grid = [117 123 126 149 118 113 134 137 143 138 115 132 129 145]
grid[-14]	117
grid[-3]	132
grid[-13]	123
grid[6]	134
grid[4]	118

a = [122 121 113 109 127 132 106 119 126 121 124 117 116]
a[-13]	122
a[-10]	109
a[-6]	119
a[-7]	106
a[-1]	116

X =
[[119 145 124 146 155 110]
 [126 116 135 128 125 123]
 [128 130 147 113 125 129]
 [118 145 132 136 157 107]]
X[0,0] -> 119
X[:, -1] -> [110, 123, 129, 107]
X[2,1] -> 130
X[-2,2] -> 147
X[-3,2] -> 135
X[-4,-5] -> 145
X[-3] -> [126, 116, 135, 128, 125, 123]
X[:, -5] -> [145, 116, 130, 145]
X[:, -2] -> [155, 125, 125, 157]
X[1,0] -> 126
X[0,2] -> 124

x = [157 130 117 131 132 130 130 131 131 127 131 153 154]
x[0] -> 157
x[4] -> 132
x[2] -> 117
x[8] -> 131

A =
[[116 117 117 141 113 148 152 112]
 [145 144 146 115 141 104 102 142]
 [116 111 117 137 116 144 151 109]
 [116 117 114 135 115 150 146 118]
 [113 110 112 140 116 153 154 115]
 [138 139 142 117 139 108 109 141]
 [139 143 142 118 138 106 106 138]]
Indices start at 0.
row 0 col 0 = 116
row 1 col 1 = 144
row 4 col 6 = 154
row 3 col 1 = 117
row 3 col 3 = 135
row 6 col 2 = 142
row 3 col 6 = 146
row 3 col 7 = 118
row 4 col 4 = 116
row 3 col 0 = 116
row 2 col 3 = 137
row 3 col 2 = 114
row 0 col 2 = 117
row 1 col 4 = 141
row 2 col 2 = 117
row 6 col 5 = 106
row 1 col 6 = 102
row 0 col 5 = 148
row 4 col 5 = 153
row 4 col 1 = 110
row 5 col 1 = 139
row 0 col 7 = 112
row 6 col 4 = 138

data =
[[146 131 136 145 105 151 109 124 120 117 131 145 107]
 [130 126 135 117 105 118 123 117 122 105 147 154 107]
 [111 135 127 126 105 132 123 125 152 103 143 114 107]
 [114 126 121 133 105 128 138 109 155 103 133 126 107]]
data[0][0] => 146
data[2] => [111, 135, 127, 126, 105, 132, 123, 125, 152, 103, 143, 114, 107]
data[1] => [130, 126, 135, 117, 105, 118, 123, 117, 122, 105, 147, 154, 107]
data[1][1] => 126
data[2][5] => 132
data[:, 0] => [146, 130, 111, 114]
data[3][8] => 155
data[0][9] => 117
data[3] => [114, 126, 121, 133, 105, 128, 138, 109, 155, 103, 133, 126, 107]
data[1][6] => 123
data[2][4] => 105
data[:, 5] => [151, 118, 132, 128]
data[3][4] => 105

m = [[112, 117, 119, 117, 121, 139, 115, 125, 124, 117, 123], [138, 137, 136, 134, 133, 121, 133, 103, 98, 131, 99], [140, 140, 142, 142, 142, 115, 135, 113, 115, 138, 119]]
m[0][0] = 112
m[2] = [140, 140, 142, 142, 142, 115, 135, 113, 115, 138, 119]
m[1] = [138, 137, 136, 134, 133, 121, 133, 103, 98, 131, 99]
m[2][10] = 119
m[1][2] = 136
m[1][0] = 138
m[2][8] = 115
m[0][8] = 124
m[1][3] = 134
m[1][10] = 99
m[2][3] = 142
m[:, 5] = [139, 121, 115]
m[1][8] = 98

M =
[[121 134 126 127 123 120 127 130 135 122]
 [118 137 126 127 121 116 127 132 141 119]
 [141 116 130 127 136 144 130 123 109 142]
 [140 116 128 126 134 143 131 123 108 141]
 [132 129 133 136 133 132 127 132 130 132]
 [124 133 128 130 126 123 127 130 135 124]
 [144 110 126 121 134 148 132 119  98 145]
 [122 129 119 115 115 121 129 123 122 123]
 [114 137 124 123 119 112 128 132 143 117]]
M[0][0] = 121
M[4][6] = 127
M[6][3] = 121
M[0][2] = 126
M[:, 8] = [135, 141, 109, 108, 130, 135, 98, 122, 143]
M[1] = [118, 137, 126, 127, 121, 116, 127, 132, 141, 119]
M[1][4] = 121
M[7][1] = 129
M[3] = [140, 116, 128, 126, 134, 143, 131, 123, 108, 141]
M[:, 4] = [123, 121, 136, 134, 133, 126, 134, 115, 119]
M[5][3] = 130
M[4][2] = 133
M[3][3] = 126
M[6][1] = 110
M[1][6] = 127
M[7][2] = 119
M[5][1] = 133
M[2][6] = 130
M[3][9] = 141
M[2][4] = 136
M[3][4] = 134
M[2][2] = 130
M[:, 1] = [134, 137, 116, 116, 129, 133, 110, 129, 137]
M[2] = [141, 116, 130, 127, 136, 144, 130, 123, 109, 142]
M[0][1] = 134
M[4] = [132, 129, 133, 136, 133, 132, 127, 132, 130, 132]
M[:, 9] = [122, 119, 142, 141, 132, 124, 145, 123, 117]
M[5][5] = 123
M[1][2] = 126

arr =
[[120 117 126 137 142 141 122 106]
 [120 127 137 103 109 144 126 124]
 [120 121 144 122 128 110 138 135]
 [120 126 142 102 108 140 130 125]
 [120 121 144 122 128 110 138 136]
 [120 133 121 132 137 126 124 129]
 [120 119 138 136 141 115 110 140]
 [120 147 125 118 123 125 143 114]
 [120 126 141 102 108 142 129 125]]
arr[0,0]	120
arr[:, 3]	[137, 103, 122, 102, 122, 132, 136, 118, 102]
arr[1,0]	120
arr[5,5]	126
arr[4,7]	136
arr[5,7]	129
arr[4,5]	110
arr[0]	[120, 117, 126, 137, 142, 141, 122, 106]
arr[4]	[120, 121, 144, 122, 128, 110, 138, 136]
arr[8,2]	141
arr[:, 5]	[141, 144, 110, 140, 110, 126, 115, 125, 142]
arr[3,2]	142
arr[4,6]	138
arr[1,2]	137
arr[2,4]	128
arr[:, 4]	[142, 109, 128, 108, 128, 137, 141, 123, 108]
arr[:, 7]	[106, 124, 135, 125, 136, 129, 140, 114, 125]
arr[4,4]	128
arr[5,4]	137
arr[8,4]	108
arr[5,0]	120
arr[7]	[120, 147, 125, 118, 123, 125, 143, 114]
arr[:, 1]	[117, 127, 121, 126, 121, 133, 119, 147, 126]

W =
[[129 134 105 128 122 121 119 125 139 136 127 130 135 129]
 [134 123 110 128 120 121 147 117 118 138 124 119 130 149]
 [121 139 139 112 123 132 131 134 132 131 124 126 116 131]
 [129 131 128 125 131 127 130 129 127 125 124 128 129 130]]
W[-4][0]: 129
W[3][-5]: 125
W[3]: [129, 131, 128, 125, 131, 127, 130, 129, 127, 125, 124, 128, 129, 130]
W[-2][-4]: 124
W[1][10]: 124
W[-3][3]: 128
W[-2][13]: 131
W[-1][8]: 127
W[:, 12]: [135, 130, 116, 129]
W[0][-3]: 130
W[-1][12]: 129
W[-4]: [129, 134, 105, 128, 122, 121, 119, 125, 139, 136, 127, 130, 135, 129]
W[1][-2]: 130
W[1][0]: 134
W[-2][-2]: 116
W[1][-8]: 147
W[-4][-6]: 139
W[0][-13]: 134

B =
array([[134, 137, 136, 137, 137, 136, 122, 134, 127, 127, 135, 128, 121,
        136, 127, 134],
       [119, 116, 118, 117, 117, 118, 139, 121, 129, 130, 119, 126, 139,
        119, 129, 120],
       [132, 133, 133, 132, 132, 132, 125, 132, 145, 145, 132, 150, 122,
        133, 148, 132]])
B[0,0] = 134
B[0,9] = 127
B[0,4] = 137
B[2,8] = 145
B[1,2] = 118
B[2,3] = 132
B[2,15] = 132
B[0,2] = 136
B[0,15] = 134
B[1,1] = 116
B[1,0] = 119
B[1,3] = 117
B[0] = [134, 137, 136, 137, 137, 136, 122, 134, 127, 127, 135, 128, 121, 136, 127, 134]
B[1,4] = 117
B[0,7] = 134
B[2,5] = 132
B[0,8] = 127
B[1,8] = 129
B[1] = [119, 116, 118, 117, 117, 118, 139, 121, 129, 130, 119, 126, 139, 119, 129, 120]
B[2] = [132, 133, 133, 132, 132, 132, 125, 132, 145, 145, 132, 150, 122, 133, 148, 132]
B[2,7] = 132
B[:, 13] = [136, 119, 133]
